500 stands for zero in the data rows.
Some points:
501 591 345 277 660 593 431   0 573 651 548 379 573 414 482 455 659 515 402 436 204 437 515 643 410 590 438 681 552 737 489 360 514 544 367 608 455 591 553 522 508 383 316 524 719 250 371 591 644 470 408 703 491 830 423 531 340 305 337 169 437 457 429 653
454 636 475 762 545 350 436 302 499 721 359 418 582 385 473 541 283 333 638 558 366 560 543 443 260 741 651 716 480 468 485 363 694 512 810 302 666 522 424 564 540 734 392 354 439 692 223 641 405 334 699 864 616 443 586 368 582 628 317 602 345 417 542 385
504 610 560 540 317 717 549 473 489 653 388 711 511 216 299 522 345 589 406 686 377 483 710 497 566 677 506 473 493 515 518 473 529 387 485 694 489 796 583 287 354 373 847 427 221 350 620 327 615 286 601 681 742 730 420 608 810 460 857 493 451 475 457 625
564 712 680 465 468 383 395 351 311 275 627 484 459 648 471 538 439 448 632 548 438 572 828 879 578 516 641 443 686 585 338 335 565 697 706 499 489 429 581 387 322 626 406 557 374 535 484 397 447 295 249 335 484 299 438 613 279 151 681 719 454 185 424 511
392 707 688 594 425 616 428 521 765 440 539 571 659 600 869 378 480 161 537 546 466 450 715 604 623 584 394 441 337 341 725 336 364 258 338 175 386 553 683 526 615 558 553 342 571 577 474 695 645 336 119 553 609 475 240 774 536 662 382 525 427 635 418 393
489 735 689 300 544 304 814 317 378 359 600 678 158 532 730 749 479 393 620 603 509 227 615 234 633 496 428 683 459 360 319 431 512 513 477 616 551 438 623 590 217 343 445 403 709 629 452 664 510 489 527 404 571 501 655 537 590 790 609 386 580 439 316 627
419 417 708 587 404 535 710 568 515 578 717 281 453 420 516 645 606 259 387 278 530 505 704 746 378 745 582 729 548 365 559 505 531 504 544 794  11 605 392 371 399 520 383 315 596 676 578 664 747 460 483 542 633 614 359 316 545 543 539 524 836 135 712 645
470 520 696 295 815 670 587 532 600 458 558 577 283 463 268 696 520 253 483 269 791 519 351 817 416 309 359 541 582 473 479 533 517 325 691 478 631 644 628 542 844 329 693 459 360 544 592 862 400 419 608 636 495 509 378 467 520 264 644 396 571 387 494 350
668 319 445  83 286 478 866 579 524 468 766 374 779 334 378 478 576 240 507 507 589 341 478 458 343 443 432 560 403 418 465 304 172 344 702 415 485 491 461 278 402 596 398 455 564 431 375 267 438 490 486 558 661 661 625 654 559 276 345 612 627 618 421 407
241 574 694 190 518 728 557 442 677 623 709 460 180 399 461 181 530 419 316 241 354 638 568 460 540 589 611 428 410 459 401 395 497 764 237 544 315 364 445 598 589 876 690 462 498 524 639 571 228 418 613 570 677 455 739 524 464 600 541 702 433 455 426 530
289 334 615 667 306 486 421 240 313 510 621 538 345 634 655 369 521 409 266 635 513 477 494 684 219 264 539 477 495 221 580 537 312 483 436 285 423 764  69 584 360 330 378 771 475 426 594 584 349 448 547 316 527 639 436 327 623 603 627 467 357 467 421 526
468 689 481 478 566 124 589 501 583 229 440 491 547 503 572 394 674 527 428 423 300 761 657 440 313 438 232 353 631 767 390 666 525 422 436 261 284 756 533 417 370 470 578 250 352 437 830 516 596 731 632 460 731 510 507 290 481 543 410 537 539 382 476 462
718 527 485 412 558 474 642 267 753 467 775 434 701 147 600 387 456 345 833 294 583 568 510 451 500 482 574 627 568 323 646 560 671 768 457 566 598 552 453 367 671 216 654 562 623 596 707 285 571 452 458 305 515 645 199 409 396 714 583 547 265 307 507 380
496 566 422 479 533 585 640 759 421 329 616 423 495 763 540 758 554 300 560 266 414 472 583 782 696 600 482 677 795 335 457 794 498 533 590 561 602 559 511 292 439 784 531 738 588 386 652 561 528 553 730 610 514 701 565 596 595 660 320 497  51 634 429 663
560 262 549 511 247 302 483 351 629 561 564 495 504 407 533 519 314 477 726 276 436 605 686 761 547 483 287 575 748 385 238 405 508 576 220 574 428 504 432 603 718 362 316 376 317 838 621 508 456 647 486 593 440 512 606 732 616 417 578 376 506 884 604 802
691 582 581 811 636 724 711 389 382 355 656 168 492 485 393 506 378 364 276 588 177 444 528 505 465 190 550 722 626 427 553 549 750 691 370 685 255 540 504 387 645 464 583 285 539 464 490 455 487 486 464 453 408 284 536 651 806 416 388 397 561 704 401 228
691 621 275 540 465 464 592 628 656 538 363 562 510 342 489 550 636 581 563 508 429 709 663 781 454 465 752 533 419 361 517 516 493 389 348 396 439 305 278 538 502 445 624 525 730 617 603 645 684  73 793 279 453 612 677 591 536 363 382 458 766 445 104 546
358 571 541 544 644 519 619 539 548 434 581 510 770 407 398 587 404 619 210 264 436 487 648 784 592 210 378 676 198 652 475 427 629 387 645 649 527 334 313 355 532 422 529 253 507 735 169 558 588 629 378 390 591 797 548 308 466 654 600 810 288 575 270 730
600 550 518 287 807 594 836 637 511 675 620 373 598 735 508 452 567 503 523 863 341 620 481 682 626 696 705 537 693 429 525 497 389 621 376 531 468 520 441 647 363 376 548 296  73 631 333 636 337 521 456 276 614 779 409 400 398 644 457 453 537 527 717 524
445 480 230 613 486 512 527 277 932 457 658 359 503 479 551 542 659 335 402 581 373 725 680 380 694 537 633 736 319 580 508 536 399 230 649 834 601 435 419 366 348 548 370 665 316 462 706 766 452 562 504 376 360 371 582 577 384 610 726 514 654 526 580 365
599 728 441 531 480 421 400 479 485 588 681 552 701 351 231 612 561 590 309 548 633 678 473 685 288 623 299 651 351  70 594 341 525 721 502 442 332 250 732 428 490 720 439 586 302 545 578 568 501 837 394 497 671 514 472 508 544 696 523 130 498 353 275 557
401 763 388 565 586 261 307 763 366 483 563 657 310 212 513 549 467 436 335 488 543 528 426 545 476 405 719 662 761 397 354 415 219 449 339 702 269 339 375 477 617 323 497 428 591 304 350 337 641 648 537 599 496 573 364 706 366 589 532 703 415 521 725 276
534 403 559 564 462 496 675 555 392 540 642 557 543 547 658 805 534 379 557 649 454 474 786 666 386 530 447 443 240 514 385 214 540 454 364 661 408 208 408 348 642 594 658 448 631 428 633 478 442 434 602 535 667 447 513  19 245 386 580 189 274 745 762 282
686 551 608 660 593 535 654 344 333 391 410 377 535 608 467 247 690 420 601 483 474 522 405 391 631 585 278 676 520 473 709 352 225 495 705 617 304 434 422 842 810 465 638 682 391 557 470 388 913 399 483 542 619 397 695 403 357 483 715 516 348 546 458 737
311 392 375 599 795 643 370 570 276 726 301 449 574 301 505 351 514 259 735 482 739 443 641 444 820 362 420 491 597 556 399 450 569 359 526 600 257 444 438 568 446 731 365 490 501 597 607 278 297 537 418 375 301 619 325 338 681 540 413 359 563 458 311 524
588 535 595 491 490 341 436 726 658 765 504 268 579 524 221 570 586 429 646 784 432 408 574 298 344 177 477 382 363 553 472 728 366 671 436 683 287 558 610 385 519 462 410 518 731 657 589 839 452 353 440 612 487 484 405 570 371 396 631 520 166 424 443 784
670 491 461 357 446 385 610 576 537 393 304 674 363 414 705 336 361 349 372 711 620 493 524 832 428 562 444 563 103 484 568 431 655 842 639 900 361 884 619 581 609 538 467 594 421 487 657 559 544 484 446 616 327 600 549 459 350 651 288 642 559 721 477 489
615 509 428 418 317 553 714 494 474 664 347 379 532 650 876 483 595 779 254 391 585 331 282 556 593 501 400 345 456 434 533 348 506 507 413 698 594 529 260 231 726 564 247 313 424 655 503 486 553 447 690 671 618 198 223 557 509 572 509 475 367 226 378 494
711 406 301 456 433 732 271 638 503 428 505 330 429 473 706 864 358 568 847 249 437 509 486 490 413 413 320 411 342 456 576 333 525 560 441 600 204 569 404 598 411 386 613 461 321 302 362 701 414 488 326 359 595 596 754 586 625 550 486 584 416 230 579 373
612 394 449 492 476 686 706 564 425 650 459 761 280 639 381 298 532 509 492 260 620 448 639 457 193 515 649 829 384 534 721 444 721 311 328 329 418 593 680 349 307 498 395 459 448 638 393 374 629 587 465 355 279 406 679 566 228 429 457 463 208 459 699 623
738 701 723 394 597 605 451 320 633 520 513 657 720 533 339 617 432 371 517 494 573 593 526 603 823 195 583 633 381 275 508 558 590 382 307 540 411 602  95 552 257 435 450 527 496 337 653 457 445 474 389 804 756 269 607 395 329 542 217 523 586 411 703 734
493 345 590 590 848 225 505 586 635 774 520 389 397 565 688 345 712 617 637 440 491 259 602 679 316 392 606 562 556 555 749 337 693 602 607 576 638 341 404 351 405 489 647 654 571 293 544 582 635 627 266 627 853 433 519 588 699 462 506 606 646 685 538 640
543 809 485 414 438 391 540 695 556 528 265 552 767 441 577 380 671  99 299 216 190 445 541 532 384 607 411 606 555 222 421 396 613 415 336 729 515 506 658 425 551 300 531 816 455 402 337 546 119 383 416 307 491 363 530 215 633 415 671 512 583 436 521 704
652 556 503 613 562 591 593 352 528 535 777 574 490 429 594 871 640 415 443 294 614 576 508 436 248 590 838 188 400 659 473 691 539 424 664 552 276 600 613 736 656 530 432 552 422 425 365 287 397 432 485 436 730 349 307 607 487 680 467 452 523 781 406 884
763 458 611 436 391 612 539 644 330 639 362 515 422 232 672 481 554 499 230 287 267 581 741 412 408 502 646 665 428 401 464 672 258 525 717 596 740 399 458 797 421 503 704 479 442 692 734 661 503 666  91 588 633 483 331 456 445 332 290 334 390 463 325 487
467 586 340 662 488 255 469 268 439 586 504 411 478 675 398 579 499 340 534 349 481 288 463 682 526 792 422 695  86 430 736 601 251 608 385 549 537 551 495 619 444 490 861 243 686 584 600 372 239 742 616 413 562 406 346 628 526 209 442 668 505 461 598 648
498 387 490 649 445 687 501 512 456 342 765 431 468 261 538 336 678 729 746 463 300 409 548 745 610 414 531 331 489 174 431 639 451 361 339 668 572 681 897 564 334 457 471 555 576 606 193 518 497 650 658 659 592 403 434 242 269 413 390 619 588 532 440 426
367 668 718 762 294 724 637 385 467 486 332 349 575 484 355 555 402 493 437 485 746 555 595 472 438 413 544 383 593 685 524 500 260 620 353 633 773 397 711 309 685 397 521 625 545 509 566 571 514 530 469 292 622 701 718 442 516 690 127 513 691 418 717 575
460 831 594 410 144 166 617 413 334 855 774 276 368 548 528 346 507 585 593 432 532 618 448 538 455 487 351 586 524 381 682 618 739  60 546 847 398 496 458 507 577 596 761 409 315 464 463 523 456 297 304 523 504 644 554 514 316 484 257 436 434 570 372 469
419 564 694 309 410 690 279 440 548 580 364 407 506 710 683 513 596 391 603 414 482 742 717 388 319 237 319 814 443 380 498 472 494 680 720 708 474 498 436 342 435 578 707 397 448 461 218 470 526 590 864 341 677 534 166 679 263 462 441 429 681 697 430 580
These points spread out most along one direction. How far along it is each point below, from 0 to 99? 50 is the average, and the first point above lies past it. One standard deviation of the points above along it is 16.
599 728 441 531 480 421 400 479 485 588 681 552 701 351 231 612 561 590 309 548 633 678 473 685 288 623 299 651 351  70 594 341 525 721 502 442 332 250 732 428 490 720 439 586 302 545 578 568 501 837 394 497 671 514 472 508 544 696 523 130 498 353 275 557 60
358 571 541 544 644 519 619 539 548 434 581 510 770 407 398 587 404 619 210 264 436 487 648 784 592 210 378 676 198 652 475 427 629 387 645 649 527 334 313 355 532 422 529 253 507 735 169 558 588 629 378 390 591 797 548 308 466 654 600 810 288 575 270 730 55
401 763 388 565 586 261 307 763 366 483 563 657 310 212 513 549 467 436 335 488 543 528 426 545 476 405 719 662 761 397 354 415 219 449 339 702 269 339 375 477 617 323 497 428 591 304 350 337 641 648 537 599 496 573 364 706 366 589 532 703 415 521 725 276 33
460 831 594 410 144 166 617 413 334 855 774 276 368 548 528 346 507 585 593 432 532 618 448 538 455 487 351 586 524 381 682 618 739  60 546 847 398 496 458 507 577 596 761 409 315 464 463 523 456 297 304 523 504 644 554 514 316 484 257 436 434 570 372 469 80
600 550 518 287 807 594 836 637 511 675 620 373 598 735 508 452 567 503 523 863 341 620 481 682 626 696 705 537 693 429 525 497 389 621 376 531 468 520 441 647 363 376 548 296  73 631 333 636 337 521 456 276 614 779 409 400 398 644 457 453 537 527 717 524 32
588 535 595 491 490 341 436 726 658 765 504 268 579 524 221 570 586 429 646 784 432 408 574 298 344 177 477 382 363 553 472 728 366 671 436 683 287 558 610 385 519 462 410 518 731 657 589 839 452 353 440 612 487 484 405 570 371 396 631 520 166 424 443 784 52
615 509 428 418 317 553 714 494 474 664 347 379 532 650 876 483 595 779 254 391 585 331 282 556 593 501 400 345 456 434 533 348 506 507 413 698 594 529 260 231 726 564 247 313 424 655 503 486 553 447 690 671 618 198 223 557 509 572 509 475 367 226 378 494 73
454 636 475 762 545 350 436 302 499 721 359 418 582 385 473 541 283 333 638 558 366 560 543 443 260 741 651 716 480 468 485 363 694 512 810 302 666 522 424 564 540 734 392 354 439 692 223 641 405 334 699 864 616 443 586 368 582 628 317 602 345 417 542 385 76
392 707 688 594 425 616 428 521 765 440 539 571 659 600 869 378 480 161 537 546 466 450 715 604 623 584 394 441 337 341 725 336 364 258 338 175 386 553 683 526 615 558 553 342 571 577 474 695 645 336 119 553 609 475 240 774 536 662 382 525 427 635 418 393 66
718 527 485 412 558 474 642 267 753 467 775 434 701 147 600 387 456 345 833 294 583 568 510 451 500 482 574 627 568 323 646 560 671 768 457 566 598 552 453 367 671 216 654 562 623 596 707 285 571 452 458 305 515 645 199 409 396 714 583 547 265 307 507 380 39
470 520 696 295 815 670 587 532 600 458 558 577 283 463 268 696 520 253 483 269 791 519 351 817 416 309 359 541 582 473 479 533 517 325 691 478 631 644 628 542 844 329 693 459 360 544 592 862 400 419 608 636 495 509 378 467 520 264 644 396 571 387 494 350 34
763 458 611 436 391 612 539 644 330 639 362 515 422 232 672 481 554 499 230 287 267 581 741 412 408 502 646 665 428 401 464 672 258 525 717 596 740 399 458 797 421 503 704 479 442 692 734 661 503 666  91 588 633 483 331 456 445 332 290 334 390 463 325 487 73
445 480 230 613 486 512 527 277 932 457 658 359 503 479 551 542 659 335 402 581 373 725 680 380 694 537 633 736 319 580 508 536 399 230 649 834 601 435 419 366 348 548 370 665 316 462 706 766 452 562 504 376 360 371 582 577 384 610 726 514 654 526 580 365 34
